In the rows, zero is written as 128.
D: rows in several groups, each row roughly a mix of its group's directions (some rows in no group)
D (77 x 10)
[[120 111 115 152 165 100 140  91 143 130]
 [111 142  89 140 142 101  90 148 140 129]
 [108 138 182 142 140 135 148 129 105 110]
 [160 164 151 118 122 138 136  92 152 131]
 [137 140 126 117 174 130 116  85 150 134]
 [120 111 117 167 146 102 138  84 122 123]
 [112 128 141 103 115 132 128 169  84 142]
 [103 124 106 138  96 104  99 166 130 125]
 [116 147 106 107 116 132 104 176 108 139]
 [131 115 131 105 173 117 127  82 134 130]
 [125 128  98 125 170 108 100 118 153 149]
 [142 137 108 138 128 155 176 139  96 136]
 [139 119  77 124 115 117 123 168 117 137]
 [150 103 150  79 135 134 132  99 125 134]
 [105 106  74 128 122 135 135 157 117 130]
 [108 131 105 155 105 148 144 171 110 128]
 [152  96 154 109 141 130 165 104 111 127]
 [140 133 151 151 114 123 100 119 173 101]
 [103 146 158 146 105 123  91 134 156 117]
 [108 113 175 131  90 131 133 143 114 111]
 [134 140 139 113 162 105 118  82 151 119]
 [100 131 108 143 112 114 147 155  84 117]
 [139  82 130  97 148 102 139 106 114 128]
 [150  98 101 117 122 123 163 148  96 136]
 [131 137  64 132 136 118 122 149 124 142]
 [112 113 175 140 100 131 158 127 108 117]
 [134 111 109  98 167  95 113 108 142 121]
 [105 163 164 161 130 137 138 105 129 117]
 [152 112 103  98 153  95 107 119 147 129]
 [128 129 174 142 139 118 130  88 156 125]
 [116 125 110 120 165 130 162  94 100 135]
 [134 117  79 139 128 102 101 154 142 135]
 [140 142 131  89 131 145  92 156 142 150]
 [141 129  66 125 137 123 137 148 114 143]
 [113 138 118 143 154  97 100  92 154 125]
 [136 111 191 135 114 127 125 114 135 117]
 [121 155 176 150 115 152 150 130 113 121]
 [144 116 107  97 165  94 114 115 145 121]
 [107 140 179 144 115 126 108 113 153 116]
 [120 139 148 162  96 151 139 163 108 131]
 [102 139 138 165  97 132 144 162 112 142]
 [148 106  93  98 153  97 112 138 140 127]
 [125 140 110 105 106 153 153 157  90 133]
 [146 121 121  99 175 130 126  90 133 133]
 [154 123 158 127 133 139 117  99 176 123]
 [144 131 173 141 142 131 148  89 149 129]
 [164 100 119  78 122 133 125 120 133 142]
 [163 108 122  79 127 128 122 104 141 141]
 [144 123 167 118 132 159 166 112 108 122]
 [106 136 161 162 105 151 142 148 103 126]
 [139 110 188 135 116 130 137 109 141 113]
 [121 127 155 131  91 140 158 150  98 106]
 [130 117 122 126  89 140 140 175 100 123]
 [138 147  86 162 129 105 124 137 154 146]
 [120 125 164 151  91 125 143 141 119  92]
 [116 143 108 106 111 140 129 170  90 138]
 [128 119 144 122  84 132 105 173 128 116]
 [132 127 103 113 166  92 110 107 151 119]
 [134 143 119  98 105 156 116 157  94 146]
 [131 137 134 108 141 125 122  67 152 131]
 [155 104 155 105 102 149 136 153 105 139]
 [108 159 170 140 111 162 117 130 132 113]
 [151 112 148 125 129 151 157  80 118 137]
 [ 98 125 105 113 148 108 133 161  95 148]
 [106 146  83 133 118 120 123 164 102 125]
 [132 149  74 112 144 135 105 139 141 146]
 [ 79 130 110 137 155 132 155 126 114 105]
 [148 121  74 101 146 125 114 145 122 138]
 [ 97 139 152 156  96 144 111 158 124 119]
 [133 148 175 116 130 153 162 115 115 116]
 [131 136 149 155 106 116  85 134 154 103]
 [138 159 181 138 125 143 153 131 118 116]
 [102 130 178 141 131 118 123  93 144 118]
 [106 137  77 122 150 112 125 150 111 145]
 [156 116  85 105 135 105 106 129 152 137]
 [105 139 115 143 119 101  87 164 116 122]
 [119 127  85 122 169 111 112 121 130 156]]

which group is each row in? (one row of each group first)
[136 124 162 144 128 114  91 117 169 114]	E
[138 111 113  97 148 108 108  87 150 134]	G
[133 140 177 140 141 140 140  90 147 124]	S

[114 136 172 148 103 149 122  93 126 140]	G
[105 135 136 157 105 102 113 161 126  97]	E
[139 135  96 130 101 145 134 177 109 131]	S
[146 122 109  97 164 150 150 110 102 132]	S
[103 141 169 125 102 161 124 141 112 109]	S
[132 130  97 119 105 148 133 175  99 128]	S
[132 150 130  97 158 133 157  92 140 111]	G
[135 120 168 138 115 131 159 120 159  96]	E
[128 104 180 121  98 117 112 134 141 113]	S
